A state moves one step at a time under one of 6 hidden systems, and each row is a state written as 18 numbers. Each run below is a few steps of one system.
ror, trace 1, 11 rows:
[[ 25 -19  -5   6   5  -6   9   6  22 -16   6   7   7   9 -11  20  14  20]
 [  3 -27  -8  -9  16  20  -4  -5  -4 -18  14   0   0   2  -5 -24  16 -22]
 [ -8   5  11  -3 -12  10  -6 -12 -11  22  -7  -6 -17 -24   4 -17 -23 -25]
 [ -5  22  -1  15  -7 -33  10   5  -2  20 -12 -13   2  -2  -6   2 -13  15]
 [ -1   9 -12  -3   8  -9  -9   0   1 -26   6  14   9  13  -3   7  22  35]
 [  2 -27   6  -8  -1  25  -6   4  14 -19   2  19  -1  -8  25   3  13  -9]
 [-13  -6  10   6   1  12  16  13   0  23   7 -15  -3   4   3  -4 -12 -39]
 [  5  29  -5  -2   3 -12 -10 -14 -16  25  -5 -13  -3   6 -28  14  -8  -3]
 [ 25  -5  -4   0  -8 -13  -8  -9   4 -20 -21   4  17   5  -7  -3   0  31]
 [ -3 -22   6   1   4  16  17   7  12 -26  23   4   1  -3   9 -23   0  16]
 [-14  -3  -7  -1  11   4   2  -7  -2  18  19   5 -26 -23  14   4   4 -29]]
kop, trace 2:
[[ 17  17   1  -4  13 -19  15   3 -16  -3   8 -24   8   0 -34   7   6  -3]
 [ -5 -18 -16  -5  13  -1 -12 -20 -37  -5   0   9  19 -11  -8  -5   8  -3]
 [ -1 -17  -9  12 -21   8 -11  -5   2   4 -17  34 -17   5  13 -20 -14   2]
 [  0  12  -3  10   1   1   2  15  28  16  14   3 -32  19  -3   6  -4   4]
 [ -4  -2   3 -16  21   2 -10  10   8   1  14 -31   1  -8  -4  18  27 -17]
 [-12 -21  15  -7 -20   5   6   7 -17 -17 -15 -15  25 -15   1 -11  10   1]
 [-10   6   5  16 -18  -3  12  -5  -3   1  -6  20  12   1  10   4 -23  37]
 [ 15  23  -8   7  25   2  -3 -11  24   7   5  15   3   9  13  16 -14  -9]
 [ 18  16   5 -16  10  10   0  -3  -6  -7   2 -18  -9   6 -11 -16   3 -42]
 [  0  -5   0  -7 -16 -14  -1  -7 -31   1  -2 -15 -12 -15 -28 -17   5  14]
 [-14 -27 -25  19   6 -20  -3  -4  -2   8  -3  19   8  -3   4   1   7  21]]
kor, trace 3:
[[ -9  -9 -18   1  -7  -7   0  -7 -32  14   1 -11   0  33  -3  -2   8 -11]
 [  8   0 -17 -12   5  -3 -11 -23   0 -19  10  15 -13   0  32   1  16  17]
 [ 16 -17  -1  16  11  -1  11  12  24 -16   2  23  -1 -17  -9 -18  -9   7]
 [-21  22  15   4   3   7  -2  22  -7  20   8  -2 -16  -9 -28 -11 -18  -5]
 [-16   6   7  -8 -15 -13  -7   1 -12  17 -21 -21  -1 -14  25  14  10 -15]
 [  2  -8  -9   7  -8  -9  17   2  10 -14  -6  -5  26  35  17  11  14   9]
 [ 14   4   5  -9  12  28 -12 -10  19 -15  21   3  -2   9 -12   6  -4  21]
 [ 10 -19   7   1   4  14  -6 -13  -3   9  -7  -3   4 -30 -18 -14 -18 -19]
 [-16  16 -15  10  -8 -15  10  -9 -33  17  -9   7   1   9 -13  -9  -5 -19]
 [  9  13 -13 -11   7 -22 -16   1  -8  -3   2   6 -21   3  23  19  21  13]
 [ 15 -28   6   6  12  -2   9  27  16 -22   8   1   3   0  15 -13   1  14]]
Kib, trace 4, 11 rows:
[[-22   0 -10   7  21  13 -14  -4   5  -2  -6  15  35  -2 -10  -1   2 -11]
 [  8   4   0   9  -8   6  -4 -16  -4  13 -12   3  -2  19  14 -24 -36  -4]
 [ 26   1  -3   0   0 -14  11 -10   4   8  18 -20 -28   0 -13   5  -6  18]
 [-16   3  -6   0  20 -21  10  11 -15  -1   9  -1   7 -30  -5  15  24  -7]
 [ -6  -9   6   5 -10   3   0  24 -12  -5 -23  26   8   6  21  -5   0 -21]
 [  8 -11   9  -1 -17  27  -5   7  14  -2  13   5 -17  31  -1  -1 -10  14]
 [-14   8  -3 -16  12  10  -6 -22  12  -4  23 -29  -3 -14  -2  -3  13   6]
 [ -4  14  -2  -1  -3 -20   0  -5   0  -6 -31 -16  21 -19  -2 -14   9 -17]
 [ 13   4   6  16 -14  -4  -4  10   1   9 -21  28   1   6 -20  11 -19  14]
 [  6 -18  -6   6  22  16  -2 -15   3  13  30  17  -7   0   6  20 -15  13]
 [ -6  -3  -7  -3  11 -10  23  -9 -10  -4  14 -27  10  11  25 -12   7 -21]]
kop, trace 5:
[[ -5 -12   3   3 -22  -7 -14  24 -17  -4 -23  20  -5  16  17  -1   7  11]
 [ 13   0   4   5   5  13  -5  11  26 -10  16  15  -5  23  -3  17  -1  30]
 [  7  -6   4  -8  11  23   8 -20  25   2  18 -16   5 -12  -2  17   2 -18]
 [-17   7  12  -1 -25   1  12  -7 -13  11 -20 -20  10 -20  -9  -8  -3 -24]
 [-17  21  -3  10  -2 -22 -11   7 -18   6 -18   3  15   5  -9  -8 -12  25]
 [ 12   5 -17   0  32  -2 -17  -7  12 -17   9  15   3  14  17 -12  -1  12]
 [ 21  -2   2 -10  -1  14  16  -5   9 -15  16   3 -30  -5  12 -18   3 -23]
 [  5  -5   9   4 -15 -13  20  11 -19  18   6  -8 -24 -19 -19  14   1  -4]
 [-13 -23  -7   9  11 -10 -15  11 -20  18  -8  -1  25   8  -9  23   7   5]
 [-10 -11  -2  -4  -8  26 -26  -6   7 -10 -11  13  15  27  19  -4   2   4]
 [  6  19   9  -2 -19  16   4 -11  38  -9   4   0 -19   0  -4  -7  -7  12]]
kor, trace 6, 11 rows:
[[  7   9  12   8 -10  11  24  12  17 -11   7  -2  -8   5 -39 -16  -7  -3]
 [-23   5   3 -14   2   8 -14  -6 -13  15   7 -22  -7 -23 -19  10  15 -16]
 [-15 -23 -16   6  -3  -7  -6  -5 -14   5 -20   9  24   7  25   7  13 -15]
 [  9   8 -11  10  -5   2  -5  -5  14  -5   4  27  -8  34   7   2 -10  28]
 [ 23  -2   8  -4  12   3  -9  -6  21   0  11 -16 -17 -25  -9 -12 -15  15]
 [-15   4  11   4   3  -7  19   9 -21  -1  -6 -14  22 -19 -15 -23  -8 -18]
 [-13  25   2  -5 -11  -5   0   6 -26   5  -6  15  -3   9   3  31  14  -6]
 [ 23 -31  -4  -1   5  -2  -7   8  17   3   3  -3 -11  14  23  24  12   1]
 [ -1 -10   0   2   5  22   7  -5  18 -17  14  -6   3  19   0 -39 -11   0]
 [-12  25   1  -6 -15   8  -6 -21   1  -3  -8  12  -7 -31 -21 -10   0  -3]
 [ -6 -14 -12  15   3 -27  -3   6 -11  26 -15  -2  10 -13 -16  20   9  -5]]
rol, trace 7:
[[-15  30  20   3   1 -16   5  31  -3  11  -2  -7 -10 -19  -3   0  -9   2]
 [-11   6   8 -15   1 -13  -7  -2 -22 -10  -5 -18  21 -17  17  16  13  20]
 [  0 -20  -6   1   3  13   6 -15  -1 -12   6  -2  35  28  20  14   5   8]
 [ 17  -9  -3  10  -3  18   6 -12  15  23   6  -2  -2  25 -14  15 -17 -18]
 [ 27  -4   7  -7   3  -1  -8  11   2  10  -6 -15 -28 -10 -19 -11  -2 -29]
 [  1  12  -5  -7  -3 -22   3   4 -25 -22 -10  -3  -8 -10  -9 -37  11  -2]
 [-16   4 -19   5  -3  -6   6 -24  -8 -17   7  28   3 -12   1  -6   7  27]
 [-14 -14  -1  17  11  13  -9  10  28  12   9  26   1  -1  15  15  -9  18]
 [-15  14  17   6  -4   2  -7  26  15  26 -12 -12  -2   9  14  14 -11 -14]
 [  2  12  16 -22 -14  -4   5   3 -14  -7  -4 -36   4  -3   5  14  19 -10]
 [ 11 -20  -4  -9   4   7   7 -13 -18 -25  10 -17  24  13 -18  -7  12  10]]
Nid, trace 8, 11 rows:
[[-12  -6  -7  -6  -8 -12   1   0 -20   6 -10 -13  18  13   6  30  27  -9]
 [  3 -18   3 -14  -2  24 -33   6  -1 -14  -5  19   0   1  -3  13  18   7]
 [ 26 -17   6   3   4  16 -11  -7  10  -2   2   4  -6  -2 -11 -24 -30  14]
 [ 10  16 -12   6   2 -21  16 -25 -10  13  -3 -14  -3  -4 -12 -21 -18 -14]
 [-12  31  -9  -4   1 -21   8   2 -12  -3  -8  13  -6 -17   5  14  23 -19]
 [-10  -3  13  -2   6   5  -3  37  10 -15  12  18 -10  -8   7  12  17  18]
 [ -4 -22  11   3   2  18   3   7  15   5  23 -24  -4  17   8 -12 -14  16]
 [  1  -7 -10   6 -11   8  11 -31   4  17  -6 -18  13  22   9   2 -11 -25]
 [  1   6  -8   4 -14  -4 -10  -4  -6   5 -32  20  17   1 -15  20   9 -13]
 [  3  -2  10  -9   6  -5 -28  19  -7 -14 -13   6   1 -21 -18  -9   6  24]
 [ 12  -5  -1  -8  16  -3   5 -14  -7 -17  20 -12 -11 -12  12 -31  -8  15]]
ror, trace 9:
[[-20   7  17  -1 -25  21 -12  11  16  -8 -21   8  16   5   1   8   3  11]
 [ -1 -18  19   5  17  14   6  18  12   9  16 -17  22  -1  -4  26  -5   3]
 [  8  -8 -18   0  23   7  -2 -30 -14  11  12  -8  17  17  -2   9  -4 -17]
 [ 20  13  -2   1 -17   7  13 -33  -3  -8 -13  13   4  -6 -11 -13 -18 -11]
 [ 19   9  13   1   3 -18  27  17  -3 -18   8  -7  -9 -21 -10 -17  -7   9]
 [  1  -2 -12 -12  14 -18  -9   5 -21  -6  17  -2 -27  -1  20  -7  18  12]
 [-15  -7 -10   3 -28   4 -14   0   3   7 -18  25 -24   7  24  -4   9  -7]
 [-21   6  14  13 -11   8  -2  36  23  11  -8   3  -1   5 -21   3   0  -8]
 [ -3   1   3 -10  28   5 -31   8   3  10   6 -27  18   5 -15  19   8   6]
 [  5 -18  -7  -1  -6  13  -8 -37   1   1 -10 -11  30  12  14   4 -10   6]
 [ -1  -1   4  14 -12  11  39 -19   6  -4  11  10  13 -10 -13  -5 -21  -1]]
Kib, trace 10 (11 x 18):
[[ -2  -7 -18  15  12  -6   5  -1 -12   8  -2  13   7  31  14 -15 -13 -14]
 [ 12   8   2  -1  -1  -6   7  13  -5   4  19  -5 -42  15   5 -18  -9   3]
 [ -6 -14   7 -11   4  -8   2  20  -2  -2  14 -18 -18 -29  -8   0  23   0]
 [-32 -10   5   2 -22   3  -1  13   0  -2 -24   6  18 -14   8   5  20 -10]
 [  0   7   8   4 -21  27 -11  -5  30  -3 -16  18   3  19  11   6 -10   2]
 [ 10  10   4  -3  19  20  -4 -20  26   1  20 -21   9   6 -12   0 -18  13]
 [  0  17  -1  -5  11 -19  10 -22 -22   1  -1 -25  21 -19  -7  -9  -8  -2]
 [ 26   1  -5   4 -10 -25   7   1 -28  -1 -22  22  -3  -3  -6  10  -1  -4]
 [  7 -20 -11   8  14   5  -5  15  -8   4  18  31 -13  18  -7  17   5   6]
 [-22 -11  -7  -3  18   9  -3   5  -3   1  23  -6 -10  12  26 -20   5 -10]
 [ -5   7   9  -8 -23  -7   6  12   6 -10 -12 -27 -17   1   8 -30  10  -9]]
rol, trace 11 (11 x 18):
[[ -2 -25 -15  -3   4   8 -28 -15   7  10 -15  12  -2 -16  14   4  12 -22]
 [ -4  10   6   3 -12   9  15  27   1 -14   1  19 -16  25  10 -15   4 -19]
 [ -6  22   3  -2 -12  -9   0  -5  -3  12   7 -12 -17  -8 -30  13   0  27]
 [ -4 -19   1  -9  18   6 -25   0  16 -15  -4 -14  19 -21   8  -9  11  10]
 [-19  12   3  11  -4  10  25  -1  -1  -5  -2   8  25  18  16 -15 -18 -17]
 [  9   6   6  -3   0   3  12 -12 -12  21  23   0 -21 -13  -8  33  -8   0]
 [ 23 -20   2  -6  29 -10 -27  27  -3  -3  -3 -14   1   5  -1  -3   7   2]
 [  1  22 -11   2 -18 -11   4 -20  -5  -8 -29   3  17  16   5 -17  -3 -11]
 [  9 -17  -5   0 -21   7  23 -21   9  -6  15  15 -23 -19   2  10   8   7]
 [-15 -24  -5  13  17   0 -14  33   5  15   8   0  -6   9 -18 -14   0   6]
 [-19  40   2  -7  -3   4 -23  -7  -3   7 -22   6   3  -5   0  -2  -1 -16]]
Nid, trace 12 (11 x 18):
[[ 13  -8   3   7  -3  -5  -6  26  -3  12   2  -6 -22  18 -36  -9  -5   8]
 [ -1   7   1 -13 -12  -5  -8 -14  11   4  -8 -33 -18 -16   6 -15  10 -16]
 [ -4 -10 -20  13 -16 -10  19 -20  18  -8  -6  27  -3 -13  16   7  14   1]
 [-27  18  -3  13   8   5 -13   4  12  12   8  13   6   4 -20   9  -9  29]
 [ -7   3  11  -4  27   3 -12  10  12  -1  -1 -25  25  -3  21 -10  -9  -9]
 [  1 -12  -3   1  -9   0  30  -5 -23 -23   0   3  24  19  11  -9   5  -9]
 [ 10  12  14 -13  -9  13  -7  -7 -26   9   5   4  -2   3 -19  32  -6  10]
 [ 26 -25   1  -4  24  -1 -24  16  -3  13  -4   0 -17 -15  -6   2  -1 -18]
 [ -1  -1 -10   2 -18  -3   5   0  -4  -9  -6   8 -27   9  -5 -42   1  -9]
 [  6  33   4   0 -20 -12  13 -18  19   3  -2  -6 -15 -10   5  12  -4  13]
 [-12 -11 -17  14  23 -16   4   7  21   8  10  -1  10 -14  -5  18  19  -1]]

Name the system that made each run.
trace 13, 2 rows:
[[  1   1   6   8 -12  -8  17 -16 -11  21   4 -12 -15 -24 -13 -18 -27   0]
 [ -9   3 -21  13   9 -35  -1   0 -17  22 -11  -3   3   8  10   5   4  -8]]
  kop
trace 14:
[[  7   5  21   7  12  14   7  11 -16  13  12   6   7  -8 -27   3 -35   5]
 [ 10 -21  -1 -10  -4   1   1 -25 -36  10   6  -5   0  -5  18  17  -4  -2]]
  Kib
trace 15 (2 x 18):
[[ -9 -13  10  -5  17  23  -7  20   0   2  12 -15   0  15  -1 -24  -5 -25]
 [  0  -5  11 -13 -26  -7  -6  -8 -11   4  -2 -28 -16  -5  15  -2   1  24]]
  kop
trace 16, 2 rows:
[[  4  39  11 -11  -8   2  16 -18  -2  -5  14 -16 -12  -5 -11  -3 -10   6]
 [ 13 -18  -4  -2  32 -10   3  -2   3 -10  18 -16  13 -24  -6  -3   4  15]]
  rol
trace 17:
[[ 22 -12 -13  -1  -5 -24   3 -18 -25   6   0  10 -23 -15  14   8   2   9]
 [ -2  22 -20   0  16  -4 -15   1   8   4  14  22 -33  10  -9   2  13  -1]]
  Nid
trace 18:
[[-27   7  -5   0  -1  -3  15 -21  -2  -4   0 -24  22 -19 -11 -21   5  -9]
 [-12  16   6  -4  -1 -12   5 -11 -33  -1   0  11  12 -29   7  13  -6  16]]
  ror
trace 19:
[[  3  23   2   8  10   3  -1   6  28   1   0   2   1 -10 -42   0  -3  -3]
 [-23  -1  -3  -3  26   5  -5  -9 -10   8  17 -22  14 -10  -5 -22  -6 -10]]
  kop
trace 20 (2 x 18):
[[ 26  -7  -8  12  -5  -9   4 -12  10   9 -14   8 -16   4  19 -18 -25 -10]
 [  5  31  -4   0   4 -21  14   3   1 -15   5 -15 -11   5 -20 -28   3   9]]
  kor
trace 21 (2 x 18):
[[ 21  -7  -9  15  21 -21  10   8 -10  19   3  -3  -6  -3 -23 -12 -19 -12]
 [  8   5 -11  -4   0 -23 -16  -7 -23   3 -24  22 -13 -23  10  -3   7 -13]]
  rol
trace 22 (2 x 18):
[[ 12  22  13 -19  -1   3 -12  -4  21  -6   3 -24  -9 -12  -1  19  13   8]
 [  2  -9   4   3   4  -7  25  -3   1 -16  -4 -18  34 -18 -19  -8   5  -6]]
  kop
trace 23:
[[ 18 -11   0   5  14 -22   7  28 -11  -8 -10  -3   6 -13 -23  -7  11 -15]
 [-19   5   6 -16 -19   2   2   2 -25 -11   9  -6 -24 -15  -3 -20  14   7]]
  Nid
trace 24, 2 rows:
[[  0 -24  -9  16   4   1   9 -19  34   4  -4 -13  25 -12  -5  -2  -3  -2]
 [-16  34   3  15  -8  -6  24 -10  -3  18  -2   3  11   4   0   5 -24  -7]]
  Kib
trace 25:
[[-18 -16  -8  -4  19   5 -20  10   6  -3  -8 -15  19   3   7 -10  23 -25]
 [-16  13   7   8 -26  -1  -9   6   6   1 -23  -3   1  16   4 -24 -15  15]]
  Kib
trace 26 (2 x 18):
[[ 25  -5  10 -13 -19  -1  -1  -8 -31 -11 -17   9 -10  -7  18 -11 -12  -1]
 [ 23  -1 -11  18  -9 -15  15  -1   0   7   1  18 -13  20 -23   7 -11  16]]
  kop
trace 27 (2 x 18):
[[-22  13  15   0  15   3   1  29  10  10   0 -22   7 -11 -12  -4   4 -28]
 [-16 -24  10   0 -27  -1  19  12 -12 -12  -9  -4   7  -6  31  -8  10  -1]]
  Nid
